One vector is turned by the same rotation once a step. Each row is the vector after some number of steps, and that number follows the row.
The counts run from 0 to 149.
[ 79 130 158 123 117 128 176  90  93 108 107  62  83 136 133 170 127 125
 160 141 112 105 141 152 120 120 174 126 130 121 125 119 120 143 131  93
 151]
29
[ 83 113 157 136  84  58 112 114 128 125 124  76 121 112 156 150  96 111
 119 141 128 102 117 127 102 126  88 123 119 125 166 161 143 155 175 136
 162]
114
[156 125 157 123 105 124 125  60 102  97  84 118  94 113 131 187 138 126
 122 141  92 121 126 172 113 134 146 135 135 101 130 137 143 164 154 107
 188]
87
[ 82 126 157 119  93  91 106 102 102 117 109  84 129 131 133 171 132 142
 138 131 137 106 108 144 108 125  82 126  85 159 155 161 149 122 169 132
 166]
1
[ 94  98 147 131 109  99 111  99  72 120 134  39 115 122 141 157 113 102
 130 126 107 130 124 149 119 134 113 135  88 143 170 159 122 118 157 134
 145]
3
[111 100 157 145 100 112 118 106 112  98  98 119 114 108 149 163 116 107
 106 134  90 128 111 161  96 112 145 133 137  79 171 132 151 173 155 110
 177]
99
[ 74 128 160 115 108  92 165  91  93 127 109  94  86 140 134 181 132 148
 154 135 142  86 154 135 139 128 137 121 145 138 138 119 146 160 164 113
 170]
26
[ 90 109 152 147 103  71 121 113 110 124 121  62 129 101 152 146  83  98
 130 140  99 109 117 142 108 127 103 125 111 114 173 159 121 142 149 123
 149]
115
[106 110 154 123 125 109 139  88  75 127  95  69 123 127 125 152 130 142
 152 168  97 117 136 177 127 137 123 145 106 127 156 138 121 129 190 108
 190]
12
[ 78 107 148 124 146  89 118 123 140 111 130  69 132 116 160 147 152 134
 103 171 114  95 140 152 108 133  77 137 125 123 130 154 135 127 182 142
 188]
122
[109  83 122 116 128 102 117  98 100 116 131  80 159 122 126 163 112 135
 141 122  72  95 111 142  96  67 146 144 164 103 135 159 124 155 149 118
 184]
49
[ 98  73 163 127 165  98 131 104  89 142 107  73 124 127 121 169 159 137
 139 140  92 122 140 157 134 143 127 131 123 115 147 138 126 131 177 115
 192]
136
[ 99 100 167 115 141 115 139  99  92 134  83  85 106 115 129 169 157 179
 158 142  97 112 120 173 125 140 124 128 120 136 135 140 129 130 170 100
 187]
137
[ 86  76 143 122 147 120 144 108  73 108 139  63  97 156 144 180 166 102
 122 125 116 132 137 147 137 129 154 121 107 124 118 132 132 118 158 118
 144]
144
[ 78 100 149 110 145 112 156  96  90 115 136  62  94 155 150 167 149  81
 124 144 125 127 154 141 139 152 140 119 113 123 125 127 144 106 185 129
 149]
19
[103  93 162 121 137 101 154  90  75 144 114  90  98 124 123 159 124 127
 150 150  96 130 152 148 136 135 160 124 146 111 151 121 126 146 181 101
 187]
24
[ 66 126 154 104 120 109 154  92 100 106 138  65  75 149 144 163 154 101
 141 147 142 114 156 138 126 154 126 122  98 144 117 125 145 118 182 135
 152]
18
[ 53  99 138 113 113 112 149 116 133  94 152  67 100 139 149 175 122 113
 132  99 134  90 136 115 100  83 144 113 148 110 121 128 151 160 129 128
 142]
43
[100 122 142 123 124 112 153  79  73 114 123  50  89 134 132 157 125 101
 153 154 100 122 143 151 133 140 136 137  94 133 136 142 121 113 161 107
 156]
16
[100 109 159 126 114 126 153  95  69 120 100  57  92 129 123 180 145 144
 159 135 105 103 128 163 130 129 145 128 106 150 124 138 113 121 147  92
 161]
141
[110 123 127  84 132 127 112  67 132  89 156  42 124 124 146 170 142 124
 128 109 125  98 155 148 131 136  93 123 113 135 105 149 127 150 148 150
 159]
68
[ 89 120 149 115 102 124 124  98 103 114 104  31 107 109 143 145 122 119
 142 138 115 134 113 163  98 133 110 130  75 147 160 151 145 110 159 115
 141]
4
[146  94 131 100 138 110 104  55 112 114 138  93 128 119 137 168 150 120
 119 119 101 130 152 142 139 159 109 131 142 106 126 151 138 146 178 151
 182]
73
[ 64  73 136 117 141 106 143 119 119  99 149  59 126 136 148 166 133  98
 118 110 105  98 134 126 103  75 151 114 150  87 130 125 129 155 130 120
 143]
44
[ 68 111 155 127 111  86 157  92  80 126 132  84  96 144 126 184 125 114
 144 143 127  98 161 138 142 125 145 116 145 131 136 118 116 161 157 119
 157]
27
[ 94 112 124  74 127 127 109  90 159 109 134  61 137 119 141 143 145 149
 142 106 110 104 128 134  87 111 106 112 150 113 129 154 162 148 166 145
 180]
59
[106  82 161 136 136  93 145 101  57 124 121  67 104 136 118 191 142 126
 143 141 108 103 133 159 149 134 134 121 104 136 132 136 100 127 149 111
 153]
140
[130 103 122  99 140 138 110  68 126  90 158  37 125 129 138 157 148  87
 123 114 102 105 155 148 138 146 111 118 115 115 117 140 117 141 146 142
 162]
69
[ 72 118 143 100 125 122 164 104 122  98 114 104  96 146 143 183 164 141
 144 142 112 101 133 127 106  91 149 125 158 108 100 133 165 129 166 109
 177]
34
[ 73 110 150 108 141 102 123 109 101 119 124  80 126 141 137 149 152 141
 119 164 129 108 153 155 128 137  88 129 119 136 148 123 146 137 199 144
 180]
10
[ 94 142 151 109 108 112 153  86  87 123 101  73 112 127 115 161 133 156
 151 165 122 102 134 173 125 131 110 136 111 160 145 135 131 122 186 125
 179]
13
[137 127 150 136  80 129 131  70  94  91 101  96  72 101 153 192 114  97
 128 124 107 129 128 158 118 126 152 116 107 104 134 143 131 151 125 100
 151]
91
[ 79 109 146  99 153 134 120 106 107 119 109  38 126 124 142 129 149 129
 136 147 105 140 128 172  96 132 119 137  99 119 159 135 156 114 182 112
 173]
8
[131 118 148 110 137 165 123  71 127  80 102  81  89 115 154 161 157 124
 117 125  95 132 150 182 120 139 139 127 121  94 127 118 146 154 139 105
 178]
83
[129 131 137  79 142 152 111  64 143  82 121  58 107 114 132 157 162 137
 133 114  92 115 140 163 108 144 102 125 123 113 118 155 154 139 162 136
 181]
71
